In the data rows, the value 128 means zero.
Some points, one per row:
[141 101 128 129 133 108 161 171 105 128 144 182  56 138 115 216 142 142
 138 128 100 121 138]
[109 107 127 111 119 183 159 158 160 118 123 208 136  64 172 159 163 148
 108  80 134  88 141]
[166 133  82  56 166  82 117 173 112  83 111 112 136 207 157 135 131 131
 137 100 149 117 100]
[176 146 155 130 160  69 123 130 126 151 112  98 116 151  86  95 108 118
 142 162 110 138 122]
[174 114 108 133 129 118 170 171 160 158 129 100  74 134 115 126 137 107
 132 155 143 134 162]
[ 98 177 199 188 123 126 115  23  93 130 148  98  24 139 138 128 176 112
 165  96 103 179 118]
[121 140 174 154 132 182 123 149 117  96  85 135 168 111 162 131 156 132
 114 140 120 164 129]
[106 100 123  94 158 108 113 164 132 104 118 153 149 148 126 124  98 126
 140 122  61 122 124]
[ 93 139 148 159 147 121 185  87 137 133  78  61  83  93  88 119 117 111
 110 187 118 151 125]
[137 130 112 133 190  33 143 148 130 115 146  88 104 154  86  94  98 125
 102 188  90 171 115]
[123 130 106 152 123 147 137 161 106 116 143 124 126 114 128 144  90 145
 136 115 156 108 137]
[169 133 124 172 110 118 156 146 156 190 144 109 180 134  51 147  76 136
 151 178 133 142 173]
Then 12 other points, each followed by its number:
[130 106  84 112 115 167 156 130  93 178 124 101 118 102 125 150 136 124
 107 147 181 114 147] 0
[112 141  97 134 104 174 112  99 112 141 126  99 187 127 102  96 131  81
 102 213 100 103 171] 1
[110 110 106 126  85 101  90 150 156 175 120 118 117 136 128 135 130 125
 126 111  84 116 104] 2
[196 111  68 125 115  98 125 157 159 156 146 118 147 107  35 110  93 126
 135 132 146 122 167] 3
[113 158 111  71 124 178 117  99 102 107 109 163 123  93 152 106 165 104
 126 165 130 142 128] 4
[146 162  83  36 189  19  69 202 102  82  93 136 189 249 158 175 114  74
 120 124 117 106  58] 5
[128 216 153 106 143  94 122  95 138  99 124  90 133 146 145 130 136 128
 127 147 126 147  60] 6
[130 122 120 147 140 124 185 140 121 130 133 123 119 116 128  99 133 111
  95 159 146 187 156] 7
[113 165 127 121 122 119 135 109 112 147 132 153 114 151 104 159 137  80
 119 135 134 141 144] 8
[134 113 163 137  80 126  66 127 105  94 111 114 153  72 175  45 169 164
 131  79 137 147  85] 9
[173 203 152  98 175  71 119 149 181 131 139 134 130 188 123 161  53 138
 134 117 135 103 114] 10
[179 120 181 138  89 108  93 131 128 115 144 119 168 113  93 142  71 157
 155 145 155 117 119] 11
Which three of these numbered points are nearest to each point below, looking only along the 8 directions in which the first points spread most? Their numbers follow each, nearest first.
[101 119  75 153  34 164 180 154  70 133  79  76 134  67  94 200 169  89
  90 145 163  73 178] > 0 7 8
[122 126 172 163 117 128 128  91 141 144 127 149  90 122 145 145 127 122
 143 107 139 116 145] > 8 2 4
[153 143 130 144 118 143 113 100 133 128 120  92 137 118 101  71 104 145
  69 172 131 156 138] > 1 7 6
[138 156 107 147  47 144 170 141 155 178 115 102 116 118 124 130 159 138
 116 156 169  98 118] > 0 7 8
[128 138  92  91 139  74 160 141 126  97 146  96 163 144  76 133 110 100
 138 224 129 158 169] > 7 10 3
[132  94  91  74  83 129 107 154  65 115 107  64  71  27 219   0 175 163
  58 138  81 103 134] > 4 9 7
[163 147 234 200  74  91  74  88 177 107 116 162 149  88 156  70 155 151
 137  51  75 140 133] > 9 4 2
[ 95  99 161 153 139 142 125 151 159 173 171 111  48 127 118 152 166 150
 136 147 118 166 135] > 8 7 2
[ 86 161 128 127 128 191 141 124 164 125 134 105 101  77 131 162 140 161
 153 147 139  78 149] > 0 4 8
[148 127  87 199 103 116 156 149 111 155 103 160 106 128 129 123 144  90
  71 150 160 158 109] > 7 0 8
[154 163 175 136 134  90  82 119 108 130 157 137 149 149 104 146  68 125
 151 122 132 127 134] > 11 10 8
[115  98  91 125 134 123 170 169 147 124 119 118 161 144  81 150  90 149
 108 157 175 115 124] > 0 7 3
[131 118  93  75 164  85 143 137 110 134 132 135 162 168 106 147  91 116
 128 133 129 127 103] > 10 2 8
[176 122 179 146 143 109 132  70 153 161 137  65 151 115  94 108  84 149
 129 140  96 158 120] > 1 11 8
[148 128 115 126 168 114  59 133 112 117 133 132 125 114 147  69 136 132
 148 138 108 147 129] > 6 2 8
